Each row below has a hidden score, from 0 to 40, with 20 about the middle. What is it? The score is a weighted sum of the row's numbers plus the product of two more (or one squared), each taken from its middle value.
[ 2.  -0.9 -0.6 -1.9  0.8  0.5 -1.3 -1.1  0.3 -1.7  0.8 -1.1 -0.5 -0.6
 -0.1  1.2] 21
[ 1.6  0.6 -0.2 -1.5 -1.   1.5  0.  -1.8  0.2 -0.4  1.3 -1.   1.7  0.9
  0.3  0.8] 21
[ 1.2 -1.8 -0.5 -1.1  1.   0.5 -1.6 -0.6 -0.4 -1.8  1.7 -2.1 -1.7 -1.3
  1.2 -0.6] 25
[ 1.4 -1.  -0.6 -1.5  1.3 -0.1 -2.5 -1.5  0.2 -2.2 -0.5 -0.3  0.3  0.
  0.6  1.4] 16
[ 0.6 -1.4  0.2 -1.   0.5  0.2 -0.2 -0.6  1.3 -0.6 -0.8  0.1  0.4  0.6
 -0.2  0.1] 23
[ 1.5  1.1  0.2 -1.  -0.3 -0.7  0.7 -2.3  0.9  0.   1.4 -0.1  0.3  0.7
 -1.1  0.1] 26
[-0.9  0.2 -0.4  1.6  0.  -0.6 -0.4  0.5  0.7 -0.3 -0.7 -0.8 -1.3 -1.2
  0.2 -0.2] 22
[-1.   1.2 -0.3  0.4  1.  -0.4 -0.3  0.8 -2.5  0.7  0.  -1.3 -0.8 -1.3
  0.1  1.7] 14
[-1.   0.7  0.2  0.6 -0.4 -0.6 -0.9  0.9 -0.1  0.3 -1.4  0.3 -0.5 -0.2
  0.1 -1.5] 17
[ 0.4  0.9 -0.4 -1.6 -0.3 -1.1  0.5 -1.1  0.4 -0.8  0.1  1.   2.6  1.4
 -1.   1.5] 1
[ 2.  -0.1 -0.1 -0.5  1.  -0.6 -0.6 -0.7  0.1 -1.1  1.7 -1.2 -0.9 -1.
  0.3  0.4] 28
[ 1.4 -1.8 -0.8 -1.5  1.1  1.8 -1.3 -0.8  0.5 -1.9  1.3 -0.3 -1.4 -0.5
  0.2  0.6] 26
[-0.6  0.   0.   0.4 -0.4 -0.1  1.2  1.4  1.9  1.6 -0.5 -0.4 -0.2 -0.4
 -0.4 -0.7] 33
[-0.9  0.5  0.3 -0.7 -1.7  0.7  0.6  1.2 -0.4  2.3  0.9  0.5  1.3  1.
  0.3 -1. ] 18
[ 1.6  0.5  0.4 -0.7 -0.1 -0.8  0.4 -1.5 -0.2  0.   0.2  1.3  1.6  1.
 -0.8 -0.6] 24
[-0.9 -1.  -0.2  0.2  0.8  0.1 -1.3 -0.2 -0.9  0.3 -0.7 -1.4 -1.4 -0.8
  0.2  0. ] 14
[-0.1  0.8  0.1 -0.3 -0.7  0.2  1.1  0.4 -0.1  0.7  0.8 -0.5  0.8  0.4
  0.2 -0.1] 24
[-0.6  0.5  0.4  0.4 -1.9  0.7  1.   0.5  1.3 -0.1  0.2  0.1  0.7  1.1
  0.  -0.4] 20
[-0.6 -1.   0.2 -0.3  0.8  0.9 -1.9  0.3 -0.5 -1.2 -1.9 -1.1 -0.9 -1.5
  0.  -1.4] 24
[ 1.5  0.2 -0.3 -0.7  0.  -0.8  1.  -1.4  1.   0.   0.1  1.2  0.9  1.2
 -1.   1.6] 26
[-1.  -0.5  0.6 -0.3  0.3 -0.2 -1.4  0.6  0.6  0.2 -1.1 -1.7 -2.4 -1.3
 -0.4 -0.7] 23
[-0.7 -0.2  0.5  0.5 -0.8  0.1  0.8  0.7  0.   0.7 -0.1 -0.4  1.1  0.7
 -0.1  0.8] 16
[ 1.4 -0.4  0.  -0.6  1.7  0.7 -1.2 -0.9 -0.2 -0.8  1.9 -0.9 -1.7 -1.1
  0.1  0.4] 24
[-1.2 -1.1  0.6  0.   0.6 -0.3 -1.2  0.7  0.3  0.3 -0.2  0.2 -1.1 -0.8
  0.6 -0.2] 12
[-0.2 -1.   0.3  0.1  0.9 -0.9 -0.9 -0.1 -0.1  0.5 -0.5  0.5 -0.5 -1.
 -1.2 -0.2] 16
[ 1.3  1.3  0.3 -0.3 -0.8 -0.9 -0.2 -1.7  1.1 -0.7  0.9  0.4  1.3  1.5
 -0.5  0.2] 19
[-0.5  1.4  0.5 -0.2 -1.2  0.7  0.6  0.9  0.1  1.1  1.  -0.5  0.3  1.1
  0.2 -1.2] 22
[-1.3 -1.  -0.2 -0.4  0.5  0.7 -0.3  0.8 -2.4 -0.1 -0.2 -0.2 -1.1 -0.9
  1.5  1.6] 13
[-0.5  0.4  0.4  0.   1.7 -2.3 -2.   1.2  0.2  0.5 -1.2 -0.4 -0.8 -0.4
  0.2 -1.6] 14
[-1.3 -0.7 -0.3 -0.1  0.5 -1.4 -1.6  1.2  0.3  0.8  0.   0.  -0.9 -1.1
  0.4 -1. ] 12
[-0.3 -1.5 -0.4  0.5  0.8 -0.5 -0.5  0.6  0.3 -1.9 -1.4  1.3 -1.3 -0.8
 -0.6 -1.1] 14
[-0.4  0.9  0.9  0.5 -0.8 -0.2  0.7  0.3  0.4 -0.1  1.1 -0.5  0.9  0.7
 -0.7  1.6] 8
[-0.9 -0.8  0.  -0.5  0.4  0.3 -1.1  0.6 -0.3 -1.  -0.9 -0.2 -1.3 -1.9
 -0.1 -0.5] 24
[-0.4  0.5  0.3  1.7 -0.6 -1.3  0.9  1.7  0.3 -0.4  0.3  0.4 -1.  -0.9
  0.1 -0.7] 30
[-0.8  1.6 -0.2  0.1 -1.3 -1.9  0.7 -1.2  0.8  1.2 -1.4  1.6  1.5  1.6
 -2.5  0.9] 19
[ 1.5  0.5 -0.6 -1.9 -1.2  0.6 -0.5 -2.   0.1 -1.4  1.1  0.9  0.5  1.1
 -0.7 -0.5] 22
[-0.5  1.6  0.3 -0.2 -1.1 -0.8  1.1 -0.3  0.1  0.3  0.3  1.2  1.   1.2
 -1.2  0.4] 12
[-1.2 -0.5 -0.1  0.1  0.8  0.4 -1.1  1.  -0.6  1.1 -0.7 -0.6 -1.3 -1.7
 -0.1 -0.8] 21
[ 1.  -1.1 -0.5  0.4  1.3  0.7 -1.6 -0.2  1.1 -1.3  0.  -0.9 -0.6 -0.8
  1.3 -1.2] 32
[ 0.8 -1.4 -0.9  0.   1.7 -0.4 -0.8  0.  -0.5 -2.3 -1.1  0.3 -1.2 -0.9
  1.5 -0.4] 24
[-0.5  0.6  0.4 -0.5  1.3 -1.7 -1.5  1.2 -0.2  0.5 -1.5 -0.5 -0.2 -1.
 -0.7 -2.4] 25
[ 0.9 -0.7 -0.4 -1.1  0.6  0.4 -0.7 -0.1  0.1 -1.6  0.  -2.2 -2.  -0.8
 -0.3 -0.2] 33
[ 1.2  1.7  0.  -1.6  0.1  0.3  0.1 -1.9  0.3 -0.2  0.4  0.   1.1  1.2
 -0.1  0.7] 21
[-1.5 -0.3  0.1  0.3  0.3 -0.6 -1.4  0.8  0.   0.4 -1.1  0.2 -1.4 -1.4
 -0.6 -1.8] 16
[-0.5 -1.3 -0.8  0.2  0.8 -0.1  0.   0.1 -2.4  0.1 -0.2  1.4 -1.5 -0.6
  0.   2. ] 5
[ 0.2 -2.5  0.1 -0.4  1.7  0.4 -1.3 -0.1 -0.2 -0.3 -1.1  1.2 -0.2 -0.6
  0.1 -0.4] 12
[ 0.2  0.5  1.   1.4 -1.   0.1  1.1  1.   0.   0.8  0.9 -0.1  0.1  0.8
 -0.2 -0.2] 23
[-1.  -0.8 -0.4  1.   0.  -0.8  0.1  0.5 -0.7  0.4 -0.9 -0.8 -0.5 -0.3
  0.3 -1.2] 18
[-0.3  1.2  0.5  0.8 -1.2  1.   1.4 -0.3 -0.8  0.1  1.   0.8  1.8  1.2
 -0.4 -0.3] 15
[-1.1 -1.1  0.   1.1  0.8  0.5 -1.1  0.4 -0.2  0.7 -0.7 -1.1 -2.7 -1.2
 -0.8 -0.2] 6
[-0.4  1.  -0.3 -1.3 -0.6 -0.4  0.9 -0.8  0.2 -0.3 -1.4  2.6  1.6  1.3
 -0.8 -0.6] 18
[-0.5  0.8  0.7 -0.4 -1.3  0.3  0.7  0.6 -0.5 -0.3  0.8 -0.3  0.7  1.1
  0.3  0. ] 15
[-0.6  0.4 -0.1  0.1 -0.8  0.2  1.1  0.2 -0.8  0.9  0.6 -0.2  0.9  1.3
  0.  -0.3] 17
[ 0.1  0.5  0.3  0.6 -0.8 -0.5  1.4  0.4  0.6  0.9 -0.3 -1.2  1.4  1.
  0.4  0.4] 24
[-1.1 -0.5  0.3  0.8  0.2 -0.3 -0.8  0.4  0.2  1.3  0.  -1.2 -1.4 -0.6
 -0.6 -0.5] 15
[ 1.2  1.1 -0.4 -0.6 -0.3  1.4  0.4 -1.9  0.6  0.7  0.5 -0.1  2.   1.9
 -0.6 -0.2] 35
[-0.7  1.2 -0.3  1.1  0.9  0.  -0.4  0.3 -3.4  1.  -0.6 -0.4 -1.  -1.
  1.   0.2] 12
[ 0.3 -0.8  0.1 -0.7  0.7  0.  -0.8  0.   0.2 -1.5 -1.1  2.   0.7  0.1
  0.1 -0.6] 17
[-0.9  0.8 -0.5  0.2  0.2  0.2 -1.1  0.9 -0.9  0.6 -1.6 -0.7 -1.3 -1.3
  1.3  1.4] 17
[ 0.6  1.2  0.4 -1.1  0.2  0.8 -0.2 -1.4 -0.1 -0.9  0.7 -1.2  0.5  0.1
 -0.5 -0.6] 24
[ 0.9 -1.1 -0.6  0.1  1.6 -0.4 -1.3  0.3  0.6 -0.8 -0.5  0.7 -0.8 -0.4
  0.9 -0.6] 26
[ 1.9  1.2  0.  -0.8 -0.3  1.6  1.1 -1.5  1.   0.8  1.4  0.1  0.8  1.1
 -0.3  0.6] 34
[ 1.5  0.  -0.3 -1.2  0.5 -0.2 -0.3 -1.1  1.3 -0.7  0.2  0.   0.6  0.
 -0.3 -0.4] 29
[ 0.2 -1.   0.4 -0.5  0.4 -0.2 -1.1  0.6  0.  -0.5 -0.9  1.1 -0.6 -0.9
 -0.6 -0.3] 22
[ 0.6 -0.6 -0.3 -2.1  1.   1.2 -2.2 -1.2  0.4 -1.1 -0.7 -0.8  0.1 -0.2
 -0.2 -0.4] 20
[ 0.9  0.3  0.4  0.8  0.5 -0.8  0.8 -1.1  0.3 -0.8 -0.2  2.3  0.5  1.1
  0.1 -0.4] 12
[ 1.3 -0.5 -0.8 -0.4  1.3  1.4 -1.6 -0.1  0.4 -1.3  0.4 -0.7 -1.4 -0.9
  0.8 -0.2] 30
[-0.2  1.   0.4  1.8 -1.6  0.   1.6  0.5  1.6  0.   0.9 -0.3  0.1  0.3
  0.4 -0.8] 28
[ 1.9 -0.8 -0.8 -1.   1.4  0.   0.  -0.9 -2.5 -0.8  1.4  0.2 -1.7 -0.8
  1.4  2.4] 25
[ 1.   0.1  0.1 -0.7 -0.6  0.2  0.4 -1.   0.1  0.5  0.4 -0.6  1.6  1.4
  0.2 -0.9] 26
[-0.7  0.4  0.2  2.3 -0.5 -1.7  0.1  1.1  0.2  0.1  0.4 -0.5 -0.7  0.1
  0.  -0.2] 14
[-0.4  0.6  0.1 -0.2 -0.5  0.2  1.1  0.4  0.1 -0.1  1.1  0.1  0.9  0.8
  0.   1.4] 12
[ 1.5 -0.5 -1.  -1.   1.2  0.5 -1.2 -0.3  0.3 -1.3  0.6  0.5 -1.4 -0.5
 -0.2  0.9] 26
[-1.1  1.3  0.2 -0.4 -0.8  0.6  0.5 -0.3  0.5  0.3 -0.5 -0.7  1.4  0.8
 -0.4 -0.1] 14
[-0.1  0.9  0.2  2.  -1.4  0.1  1.   0.5  0.9  1.7  0.8  0.9  0.2  0.9
  0.1 -1. ] 21
[-1.4 -1.4 -1.  -0.5  0.6 -0.4 -1.3  0.8  0.2 -0.2 -1.5 -1.9 -1.6 -1.6
  0.  -0.1] 17
[ 1.  -1.5  0.   0.6  1.5  0.5 -1.8 -0.1  0.9 -2.6  0.6 -0.1 -0.4 -0.7
  1.1  1.1] 19
[-1.3  0.1  0.9 -0.3 -1.2 -0.3  1.2 -0.2 -0.2  2.2 -0.1  0.8  1.   1.3
 -1.7 -0.1] 12
[ 0.2  0.7  0.  -1.6 -1.2 -1.1  0.6 -1.3  0.5  0.4 -1.   1.9  1.3  1.6
 -1.8 -0.3] 17
[ 0.1  1.2  0.7  2.5 -0.9 -0.5  1.6  1.4  0.3  1.2  0.3  0.  -0.3  0.5
 -0.5  1.7] 19
[ 1.   0.4 -0.7  0.  -0.8 -1.5  1.2 -1.5  1.  -0.6 -1.1  1.2  0.9  0.5
 -0.2  0. ] 31
[ 1.9  2.  -0.4 -0.5 -0.7  0.9  0.7 -1.3  0.9 -0.1  1.  -0.5  1.6  1.
 -0.4 -0.3] 35
[-0.3  1.1  0.3  2.  -0.8 -0.8  1.1  0.7  0.9 -0.4  0.8  0.2  0.2 -0.1
  0.2  0.1] 21
[-0.4 -1.1  0.7  0.7  1.5 -0.5 -1.5  0.5 -0.4  1.  -1.2  0.2 -0.9 -1.1
 -0.6 -0.4] 10
[-0.4 -1.3  0.  -0.6  0.6 -0.8 -1.1  0.   1.  -1.3 -0.3  1.   0.8 -0.3
  0.3  0.2] 8
[ 1.4  0.4 -0.2 -1.5  0.5  0.2 -0.5 -2.   0.4 -2.   0.2  0.1 -0.3  0.3
 -1.3 -1.3] 25
[ 1.8  0.  -0.9 -0.5  0.   1.2  0.7 -1.5  0.6  0.5  1.   0.7  0.2  0.6
 -0.7  0.9] 33
[-0.6  1.5 -0.3  1.6 -1.2 -0.4  0.8  0.7  0.5  1.6  0.8 -0.6  0.   0.8
  0.6  0. ] 26
[-0.4  0.8  0.3  1.3 -1.2 -0.5  0.4  0.8 -0.8  0.8 -0.3 -0.5  1.2  0.9
  0.5 -1.7] 20
[ 0.9 -0.7  0.4 -1.3  1.2  1.1 -1.6 -0.9  0.  -2.9 -0.4  0.   0.2 -0.6
 -0.1 -1. ] 24
[ 0.  -0.3 -0.5 -1.6 -1.1 -1.1  1.2 -0.7  0.3  1.9 -1.1  0.9  0.9  1.6
 -2.2  0.1] 22
[-0.1 -0.1  0.   2.1 -0.7 -0.9  1.   0.4  0.2  0.6 -0.5  1.1  0.   0.1
  0.5  1. ] 19
[-0.4  0.3  0.9  0.3 -1.5  0.4  0.7  0.9  0.3  0.3  0.1  0.1  1.   1.3
  0.6 -0.5] 19
[-0.9  0.3 -0.6  0.1 -1.1  0.5  0.1 -0.1  0.1  0.5  0.8  1.   1.5  0.7
 -0.5 -0.1] 20
[ 1.7  0.6 -0.9 -0.8 -0.4  0.9  0.3 -1.7  0.5 -0.6  1.2 -0.9  0.9  1.5
 -0.7  0.2] 33
[ 0.8  1.2 -0.2 -0.2 -0.2 -0.1  1.2 -1.7  0.5  0.2  0.6  0.9  1.   0.4
 -0.4  0. ] 28
[ 1.   0.5  0.3 -1.6 -0.1  2.4  0.3 -2.2  0.4 -1.1  1.   0.5  1.9  1.6
 -0.1  0. ] 22
[-1.7 -1.2 -0.2  1.   0.7  0.2 -1.5  1.3  0.3 -0.4 -0.6  0.1 -0.7 -1.5
  0.2 -0.6] 13
[-1.1 -0.7 -0.5  0.   0.5 -1.1 -1.5  0.7  0.4  0.1 -0.6  0.5 -0.8 -1.3
 -0.3  0.5] 12
[-0.4  0.2  0.1 -0.5 -1.6  0.4  0.6  0.3  0.3  0.5 -0.3 -0.2  1.1  1.3
 -0.7 -0.2] 18
[-0.5 -1.4  0.1  0.1  1.  -0.7 -0.9  0.4  0.1  0.  -0.9  1.  -1.6 -1.9
  0.7 -2. ] 25
[-1.4 -0.8 -0.3  0.9  0.3  0.2  0.1  1.  -1.2  1.8 -0.5  0.7 -1.2 -1.3
  0.9  1.7] 15
[-0.2  1.9  0.6  1.2 -1.1 -1.1  0.9  0.7 -0.3  1.6  0.1  0.4  0.   0.1
 -0.1  0.7] 21
[ 0.   0.4  0.6  0.  -0.6  0.5  0.2  0.2  0.3  0.5  0.6  0.6  0.7  0.9
  0.   1.1] 15
[-0.1  0.8  0.9  0.9 -1.2 -0.9  1.3  0.4  0.1  1.6  1.2 -0.1  0.   0.6
  0.3 -1.3] 27
[-0.8 -0.3 -0.1  1.  -0.1 -0.6  0.1  0.8 -0.7  0.5  0.  -0.9 -0.8 -0.9
  0.1  0. ] 20
[-0.5  0.8 -0.6 -1.2 -1.  -0.6  0.9 -0.5  0.3  1.  -1.2  1.1  1.   1.2
 -2.2 -0.2] 20
[-0.6 -2.3  0.1  0.3  0.6 -0.3 -0.8  0.3  0.3 -1.3 -1.1  0.6 -1.4 -0.2
  0.9 -2.7] 13
[-0.7 -0.6  0.1  0.2  1.  -0.3 -0.9  0.7 -0.1  0.  -0.7  0.  -0.7 -1.6
 -1.3 -0.3] 19
[-0.5  0.3  0.8  2.1 -1.1 -0.2  1.2  1.  -0.1  1.  -0.2  1.1  0.5  0.1
  0.3 -0.1] 18
[-0.7 -0.2 -0.2 -0.3  1.1  0.   0.   0.6 -1.9  0.3 -0.3  0.4  0.4 -1.3
  0.7  0.6] 20
[ 1.3  0.3 -0.4 -0.8  1.5  0.9 -1.2 -0.9 -2.2  0.4  0.5 -0.6 -0.7 -1.1
  1.   1.8] 23
[-0.6  0.4  0.5  1.4 -1.2 -0.4  1.2  0.8 -0.2  1.  -0.5  0.3 -0.1  0.3
 -0.2  0.9] 19
[ 1.2 -0.3  0.  -0.3  1.3  1.2 -0.9 -0.2  0.4 -0.8  1.8 -2.8 -1.1 -1.5
 -0.6  0. ] 33
[-0.2  0.9  0.6 -0.4 -1.2 -0.6  1.   0.   0.   0.2 -0.6  0.7  1.   0.8
 -0.9  0.5] 19
[-0.9 -0.6  0.5  1.3 -0.2 -1.3 -0.4  1.1 -0.7  0.3  0.2 -0.8 -0.5 -0.5
 -0.4 -1.4] 17
[-0.8 -0.3 -0.5 -0.7  1.3  0.8 -0.4  0.9 -1.8 -0.6 -0.2 -0.1 -0.9 -1.2
  0.7  2.4] 13
[-0.2 -1.6 -0.6 -0.4  1.2 -0.9 -0.9  0.8  0.6 -0.9 -1.7  1.5 -0.8 -0.7
 -0.8 -1.3] 18
[-1.  -0.8  0.2  0.6 -0.1 -0.9 -0.3  0.6 -0.3  1.   0.5 -0.8 -1.6 -0.7
  0.6 -0.8] 18
[-0.9 -0.8 -0.1  0.9 -0.1 -1.1 -1.   0.9  0.1 -0.3  0.3  0.6 -0.5 -0.5
 -0.4  0.8] 8
[-0.3  1.8  0.7  1.  -1.6 -0.5  1.2  0.4  0.5  1.3  0.7 -0.8  0.8  0.7
  1.4  0.1] 18
[-0.4 -0.1  0.6  0.8 -1.   0.3  0.6  0.9 -0.6  0.8  0.5  0.9  0.9  1.6
  0.6  0.5] 11
[-0.8 -1.9 -0.2  0.1  1.3 -1.2 -1.   0.1 -0.9 -1.5 -0.3 -0.6 -0.7 -1.5
  0.4 -0.3] 14
[-0.1 -1.4 -0.5  0.3  1.1  0.2 -1.3  1.   0.3 -0.3 -1.4 -1.  -0.9 -0.5
  0.7 -0.5] 23
[-0.8  0.7 -0.1  0.5 -0.9  1.   0.6  0.7  0.5 -0.5  0.3  0.3  0.7  1.2
 -0.1 -1.7] 18
[-0.3  0.9  1.1  1.1 -1.3 -0.5  1.3  1.3 -0.6  1.5  0.3  0.7  1.   0.8
  0.5  0.6] 22
[ 1.4 -1.8 -0.6 -2.7  1.   0.4 -2.3 -1.   0.1 -1.8  1.  -0.7 -0.2 -0.4
 -0.4  0.9] 7
[ 0.9 -1.5 -1.3 -0.4  1.9 -0.4 -1.2  0.   0.4 -2.7 -2.3  1.5 -0.1 -0.6
  0.5 -0.3] 25
[-0.7  0.6  0.5  1.7  0.  -1.1 -0.1  0.3 -0.3  0.8  0.1  0.1 -0.4 -0.4
 -0.3 -1. ] 13
[ 1.5  1.6 -0.4 -0.8 -0.3  0.1  2.  -1.9  0.7 -1.4  0.5  0.2  0.7  0.9
 -0.2  0. ] 33
